Each named move below is a turn or a mirror, shown by a few rows before and after it. Which moves, in which order, take the first row of each later pair to the second? The first pair is answered.
move j125:
[  2   2 -13  10  -6  14  -7  16]  ->  [  0   2 -12   8  -4  17  -9  15]
[ -7  -2  13 -15  21   2  -6   5]  ->  [ -9   3  -5   1  11 -20  14  10]
[ 12  10 -13   1 -12 -10   1 -17]  ->  [ 13   7  -1 -10  -5   5 -14 -21]
[  6  15   3   4 -22  20  11   8]  ->  [  6  16   6   1 -20  25   7   5]
move j881:
[ 12 -18  11  -4   7  20 -15   9]  ->  [  4  -9 -15  16 -10 -18  17   9]
[ -6   7 -10   9  -1  -4  -4  19]  ->  [ -3   5  -3   4   4   8 -13  19]
[  5   4  -7  19 -10  -3  11   1]  ->  [ 9 -1  8  7  0 21 -9  1]
[  7  11   0  24 -11  10   1 -11]  ->  [  8  10   4  20  -8  18  -5 -11]
move j737:
[-2  0 19 -9  9  8  3 -4]  ->  [-1  3 10  3 -7 18  6 -9]
[ -3   1  -2  -4   2 -15   9  -7]  ->  [ -4   1  -1  -6  -1 -11   7 -12]
[  4  14 -28  17 -20   4   6  30]  ->  [  4   5  -4 -13  22 -21  -8  39]
move j428:
[ 18   2 -12  32  -8  27   2  37]  ->  [  7   8 -28  37 -21  -2  22  21]
[-13  -1 -20  14 -12  -6  13  -5]  ->  [-11  -7  -9   2  14 -24   8  10]
[13  1  0 10  5  6 -1 26]  ->  [ 10   5  -7  17 -10  11   4  17]
[-13   1   2 -10 -13  13  -7  -4]  ->  [-17   2  -1 -11 -14  -3   1  -8]

Between the rows of a pair lie 2 to 3 moves.
[-13 -13   0  -2  -4  -6   4 -22]  ->  [ -1 -12  -5  17 -11  17   1   2] => j737 j881 j737
[  5   1 -11  19  -9  -7   3  11]  ->  [  9  -6   9  -1  12   6 -17  11] => j428 j125
[-26  15   8 -30 -11 -30   5 -41]  ->  [-23  11  18 -39  -4 -16  -8 -43] => j125 j881
[ 12 -10  22 -15  38  -5 -20  25]  ->  [-11   9 -21  12 -24 -29  25 -23] => j737 j881
[-16  -5   2 -15  10 -56  24  -7]  ->  [ -3 -12  31 -30  10  36 -28 -15] => j125 j428
[ -2   3 -10   9  -7  -6   2   6]  ->  [ -6   2   0  -5  -7   1  -8 -12] => j428 j737 j737
[ 12  -7 -11  16   7   8  -7  41]  ->  [ 10  -5 -18  21   3  -1   1  39] => j125 j881
[ 14  18  -9  11  10 -21  -5   3]  ->  [ 12  19  -8   8  10 -24  -5  -1] => j125 j881
[ -4  -1   6 -14   3   4 -11 -11]  ->  [ -2   5 -11   8 -16   8   1  -4] => j428 j737
[  7  -4  21 -20  34  12 -18  28]  ->  [12 -1  7  1 29  0 -2 48] => j881 j428
[ -3   2  -6  14 -15  -7   9  -1]  ->  [ -5   3  -5  11 -15  -9   8  -6] => j125 j881
[  1  -7   7  -2  14 -27   6  14]  ->  [ -3 -11  19 -18  15  -9 -10  -3] => j737 j881 j428
[  4   8 -23  19 -37   4  12 -15]  ->  [ 15  -8  12 -14  31 -20 -11  26] => j428 j428
[-11   7  -9   3 -24 -11  16 -28]  ->  [ -6  -3  16 -24  19 -26  -1 -12] => j428 j125
[-10  -7 -11 -20  17 -40   2   1]  ->  [  0 -11   2 -21   8  30 -31  -2] => j881 j428
[ -6  -3  -4  -3 -12   4 -10 -24]  ->  [  9  -5  -8  14  -4  15 -10  15] => j737 j881 j737
[ 13  17  -2   5 -19 -10   5 -22]  ->  [ 20  11  15  -9   2  11 -18 -13] => j428 j881 j428
[ 6 -1 14 -5 10 11 -9 19]  ->  [ -2   4  -3   2   0 -23  15  10] => j428 j428 j737
[ 16  -6  19  -6  22  31 -25  23]  ->  [  5   9 -14  23 -33  35   3  -8] => j428 j125
[ -1   5   6 -11 -19   8   0 -26]  ->  [ 11   2  10  -3 -11  28  -9   2] => j737 j881
[ 4 -1  2 -2 -5 24 -8 -8]  ->  [ -4  -1  -1  -8   5 -20   7 -10] => j428 j428
[  7   1  16  -6 -10  54 -15  12]  ->  [ -1  13 -19  23 -39  12  28  10] => j737 j428
[ -4  -4  14 -20  18 -28 -17  -9]  ->  [  7  -6  20 -15  19   3 -31   4] => j881 j428
[ 4  0  1 -1 15  2 -1 25]  ->  [-11   1  -2 -13   8 -20   7  -6] => j737 j881 j737
[  4   0 -11  10 -13  -2   8  -5]  ->  [  2   0 -11   8 -13  -5   8 -10] => j125 j881
[-15  13 -13   0 -22  -3   0 -18]  ->  [-14  14 -16   5 -23  -3   2 -14] => j881 j125
[ -3  -8  17 -12  28  -5 -18  24]  ->  [  0  -1  -9  20   7 -13   7  40] => j125 j428 j881
[-17  -8   0  10  10 -44  21   4]  ->  [-23  -2  -3  13 -28  10   9 -36] => j881 j428 j428
[11 -3  8  9  0  8 -8 15]  ->  [  1  -2  15  -9   0   4 -13 -13] => j881 j737 j737
[ -6  -5  23 -22  26  17 -37  -6]  ->  [-19  13 -23  19 -32  -1   8 -29] => j428 j881
[  4  -1  -7 -10   4 -18   3  -6]  ->  [  5  -2  -5 -10   8 -17   0  -3] => j737 j737 j428
[-20   6   1   6 -10  12 -10 -21]  ->  [-18   5   2   5  -9  15 -12 -19] => j125 j881
[ 17  18   5   3  16   1 -13  13]  ->  [  6  26  -9   9 -12  -3   0 -17] => j737 j737 j428
[ 2  1 12 -5  8 -6  0 -6]  ->  [ 2  1 12 -5  2  4 -3 -9] => j428 j881 j125
[ 10 -17   3 -19  22  -1 -15 -29]  ->  [ 13 -18   5 -17  24   8 -20 -21] => j125 j881
[  0 -19   8  -5  -8  31  -9 -25]  ->  [ -3 -18  -5   2  10 -36  21  -2] => j125 j428
[ -3   3  -5   1   7 -33  14   7]  ->  [  5   1  -2   5  15 -23   9  23] => j428 j881
[-18   9   3  -9  -1 -14   4 -27]  ->  [ -3   1  17 -12  27  -4 -12   9] => j428 j125 j428
[  6   9 -22  21 -17  30  15   7]  ->  [  8  -2   9 -14  17  40 -16   3] => j428 j881
[ -6  -4   7 -13  22 -41   5  -8]  ->  [ -4   2   0   3 -23  30  -8 -31] => j881 j428 j428
[ -1   4 -14  -6  -6 -33   3   5]  ->  [ -3   1  -1 -23   4 -30 -10  -3] => j881 j125 j737
[  3   4 -15  12   8  -8   1  33]  ->  [  4   6 -16  16  -3  14  -4  28] => j881 j125 j428
[  0   2  -5  12  -6 -25  13  -4]  ->  [ -6   4  -2   4 -14 -10   6 -25] => j881 j428 j428
[  4   5 -15  -7 -12  29  -7  11]  ->  [  4   5 -19  -3 -13  25  -3  14] => j125 j881
[-16   1 -15  15 -16 -12   5 -11]  ->  [ -4  -8   3   2  21 -13 -12  22] => j737 j428
[ -4   9 -24  -3 -19 -21  23 -15]  ->  [ 11  -3   6 -22   4  34 -20  -3] => j881 j125 j881
[10 -2 -2 10  4  4  7 26]  ->  [  1   3 -13  13 -12  -8  19   5] => j125 j428 j428
[  0   7  -6 -12 -14 -30   4  -7]  ->  [  1   8  -9  -5 -16 -30   9   0] => j881 j125
[ -4   8  -3  10 -19  36  -6  -2]  ->  [ -4   6   0   6 -18  36  -7  -6] => j881 j125
[  0   5 -19  17 -14   2  16  11]  ->  [  3   4 -12  14 -13  24   4  10] => j737 j428 j428
[ -8  -4   5 -14  31 -20   0  -8]  ->  [  3  -6  11  -9  32  13 -15   5] => j125 j428
[  3  -9  -6  -4  19 -30  -2  12]  ->  [  8  -5 -14  14 -15  27 -12   1] => j428 j428
[ 12  -8   7  -2  26   4 -13  30]  ->  [13 -7  2  4 24  1 -7 35] => j125 j881
[-13   6 -18  27 -30  14   2 -13]  ->  [ -7  -9  19 -14  33 -11 -24  10] => j428 j737 j428
[ 17   3  -1   8   3 -28  11   5]  ->  [25  4 -2 19 -8  9  1 12] => j428 j428 j125
[ -8   5  -5   6 -10  -9  11 -17]  ->  [ -3  -3  12 -12  17 -11  -3  -4] => j428 j881
[-1  1 19 -8 -6 19 -3 -3]  ->  [  2   4  11   5 -13  22   4   6] => j737 j881 j125
[10  1  5 10  3 15 -5 25]  ->  [  1   4  -6  12  -2 -19  14  19] => j737 j881
[ -3  14 -15  12 -13 -10  18 -14]  ->  [  5   3  14 -15  28  -7  -8   3] => j428 j881
[ -8   0  14 -28  15 -20  -5 -22]  ->  [-10  10 -13   1 -20 -19  17 -28] => j428 j737 j428
[  8  -4   3   9   4  34 -14  16]  ->  [  0   5 -17  23 -21  22   7   1] => j737 j428
[ 14   1   3 -14  13 -39   9  -9]  ->  [ 27  -6  17 -13  25   0 -12  14] => j881 j125 j428
[-21  -2   8 -14  17 -27   5  12]  ->  [-14   2   1   4 -17  35  -9   2] => j428 j428
[  7  -1   1 -12   7  18 -14   9]  ->  [  4  -1   3 -16   7  17 -16   3] => j881 j125
[ -3   7  -4  13 -38  38  -2 -30]  ->  [-12   9 -18  15 -25 -36  31 -21] => j428 j881 j125
[10 -7 -3  8  2 -5 -8 20]  ->  [ 10  -6  -1   6  -5  14 -15   9] => j428 j428 j881
[ 3  6  6 14  8 11 -9 35]  ->  [ -2   7  13   5  -3  32 -21  10] => j881 j737 j428
[ -5   3   4  -6  10 -40  17   4]  ->  [ -1   4   1   0   9 -38  19  12] => j881 j125
